In the data rows, the value 128 means zero.
Here are some points, each followed by its number:
[103 242  85 186  41 133  92  78  99 199  98 147 129  59 218 112 121 121
  90 168 202  51 135  93] 0
[105 102 160 122 144 137 116 164 145 113 139 158 150 176  96 124 126 129
 127  88  99 166 100 107] 1
[136 158  90 143 133 120 137 106 109 136 132 117 136 100 165 135 126 112
 129 147 154 113 144 129] 2
[142 113 185  97 158 165 117 138 174  88 105 101  42 135 113 100 100 162
 127 173 121 178  85 142] 3
[123 167 113 129  95 113  90  97  83 161 122 137 143 113 155 141 154 125
 109 162 136 138 164 141] 4
[117 171 121 140 123 134 118 119  93 127 120 128 143 138 139 141 114 119
 113 116 145 109 166 123] 5
[136 120 140 133 129 136 125 147 138 128 125 133 127 133 121 122 129 116
 141 103 112 122 115 119] 6
[115 216 101 152  76 124 111  73  88 169 114 130 125  84 182 133 132 122
  97 143 176  83 153 111] 7
[137 115 114 153 141 125 105 219  96  87 125 155 150 133 156 146 154 120
 150 117 103 139 154 160] 8
[135 137 132 162 127 136 150 150 138 129 107 132 106 145 107 142 137 152
 113 119 154 117 118 117] 9
[131 105 116  99 130 125 124 134 117 154 129 105 158 116 140 149 108 174
 132 104 143 128 117 128] 10
[125 140 115 138 120 139 135 124  99 131 102 120 127 125 159 141 149 138
  92 127 144 114 145 160] 11
[134 108 144 115 155 130 128 158 130 101 117 125 127 148 118 136 130 120
 142 105 108 155 135 146] 12
[ 89 163 103 160  98 112 148  87 108 166 123 111 123 100 202 153 171 108
  47 165 166 111 184 179] 13
[136 106 172 100 145 149 125 135 156  97 118 101  57 132 112 121 112 147
 143 145 117 161  92 128] 14
[101  97 116 116 134 132 140 180 124  95 130 156 162 133 129 140 117 166
 129 124 134 158 130 141] 15
[138 136 129 132 144 128 129 119 118 116 127 118 114 129 126 127 126 124
 128 161 133 133 135 135] 16
[137 128 148 113 130 129 136 162 152 119 116 126 105 134 119 142 133 152
 159 108 130 145 108 117] 17
[130 103 164 107 148 159 127 129 175 102 123 109  67 122 125 111 103 141
 127 146 116 156  94 134] 18
[140 137 163 112 120 124 127 160 157 111 118 122  92 121 124 140 127 153
 180 108 121 144 123 126] 19
[133 100 136 122 126 131 122 171 151 117 130 146 131 129 109 125 116 154
 162 131 121 141 110 116] 20
[138 151 102 139 135 125 131 114 111 134 127 118 129 108 160 132 122 116
 130 145 144 116 139 130] 21
[118 117 140 139 134 130 119 148 143 129 113 137 132 137 122 130 128 131
 127 121 118 138 125 136] 22
[135  72 177 144 177 138 165 136 239  56 193 141  98 168   0 119  83  81
 185  64  36 164 106  93] 23
[143 126  88 143 172 106 189 112 102 117 133 123 158 133 138 136 156 116
 104 131 149 142 143 155] 24
[124 104 130 112 152 121 131 131 173 115 141 117 139 127 125 126  93 131
 148  94 114 138 115 125] 25
[135 132 129 112 127 122 132 120 136 139 129  90 118 113 150 141 120 127
 137 107 130 124 129 132] 26
[129  96 135 125 128 131 123 158 147 123 127 141 134 134 111 126 127 142
 144 124 113 139 111 125] 27
[110 131 120 128 124 133 121 148 108 127 124 148 156 142 135 126 127 136
 120 122 136 132 124 119] 28
[135 125 150 132 145 125 112 144 150 112 112 135 128 143  81 138  99 158
 153 114 110 153 128 124] 29
[101  86 117 115 173 118 167 114 115 147 119 133 184 165 131 157 171 130
  81 109 130 197 130 178] 30
[122 133 125 125 119 128 132 120 116 137 123 125 129 130 140 130 137 123
 114 121 137 119 130 131] 31
[130  93 142 147 127 146 128 175 154 138 129 118 131 138 121 136 116 131
 131  81 119 110  95 105] 32
[ 66 148 128 147 108 121 120  70 159 134 134 138 154 141 129 128 111 109
  80 107 103 116 167 132] 33
[126 179 131 128 148 102 146 114  98  94 136 142 106 138 101 128 130 139
 139 183 173 155 160 124] 34
[134 136 154 103 114 119 124 156 148 116 117 121  91 129 124 143 133 143
 172 113 124 143 121 115] 35
[121 118 150 133  90 132 124 123 121 151 144 120 122 124 119 109 157 108
  96 104 105  82 133 133] 36
[135 149 121 147 126 126 127 100 124 132 115 114 109 122 138 126 134 111
 113 155 138 114 146 136] 37
[118 137 147 121 115 126 121 143 144 127 122 132 112 128 129 133 129 133
 136 133 127 140 134 129] 38
[143 128 148 134 125 139 131 121 138 123 121 120  99 131 111 112 132 122
 127 135 119 111 117 126] 39
[142 113 114 146 162 122 149 124 132 100 144 136 146 125  90 122 118 122
 135 125 107 135 137 140] 40
[122  84 143  91 129 120 132 159 120 117 170 121 149 146 115 122 140 145
 137 106 114 112 108 121] 41
Which point above is nearest to each new point by angle? Its number follows each.
[121 217 117 120 141  94 129  90  69  99 138 149 107 123 116 129 135 146
 134 244 207 175 176 121] 34
[128 137 122 150 133 133 144 157 122 104 128 164 149 134 104 135 121 153
 137 131 146 137 121 111] 15
[119  89 152  83 117 124 114 153 112 120 154 125 148 149 103 112 139 163
 112  98 101 108 104 124] 41
[112 127 111 135 109 135 164  99 114 136 143 126 138 135 138 135 152 111
  82  90 132  89 139 139] 31
[131 161 128 123 135 115 129 121 109 116 128 136 118 127 118 132 127 141
 133 154 155 143 138 126] 34
[146  87 157 140 132 145 122 179 168 122 123 143 128 151 101 117 130  76
 170  50  80 117 103  97] 6
[143 116 110 171 133 137 128 127 136 132 100 117 133 124 146 147 142 122
 121 107  99 113 148 164] 11
[116 131 166 129  45 138  97 103 131 166 139 117  98 116 113  97 149 106
  95  87 104  61 132 121] 36
[132 120 111 137 145 117 146 115 112 127 130 129 145 131 124 132 146 124
 121 136 133 138 135 146] 24
[141 100 147 130 133 143 125 160 151 123 127 132 125 149 115 115 137 100
 142  80  91 129 106 118] 6
[119 149 121 150 151 134 159 134 163 114 107 125  96 130 160 124 124  84
 130 142 148 124 127 136] 37
[137 103 171 107  79 148 105 130 133 155 138 120 108 124 114 100 140 118
 111  86  93  82 115 129] 36
[121 130 108 138 156 112 163 122 109 113 133 131 153 131 131 138 147 122
 121 122 143 144 143 150] 24
[110 132 128 129 125 118 131 138 144 121 130 135 118 125 140 126 128 107
 137 150 132 133 139 134] 38
[133 126 126 122 137 130 126 120 126 114 128 112 131 128 125 132 115 137
 131 127 119 122 145 141] 40
[131 129  96 145 156 114 157 110 108 123 127 130 149 131 132 131 152 114
 113 136 138 134 146 147] 24
[135 129 148 115 126 128 132 158 147 118 118 125 108 129 121 135 128 155
 159 113 133 137 108 119] 17
[131 113 133 145 123 136 128 152 132 148 141 119 141 137 122 137 126 127
 120  81 126 104 110 110] 32
[139 109 100 132 168 110 160 112 102 117 136 129 161 129 123 135 148 120
 119 129 138 151 137 157] 24
[103  93 154  90 146 123 165 154 147 117 140 116 125 167 117 146 143 125
 121  80 128 159 104 120] 1
[126 136 135 148 116 130 119 125 128 133 102 132 109 140 118 137 137 127
 114 151 123 127 150 140] 37
[131  69 147 118 129 140 110 190 157 123 125 172 149 146  76 127 121 167
 162 111 104 156  84 120] 27
[132 132 105 136 137 120 146 106 102 130 133 133 140 131 120 140 135 139
 116 139 150 140 138 132] 24
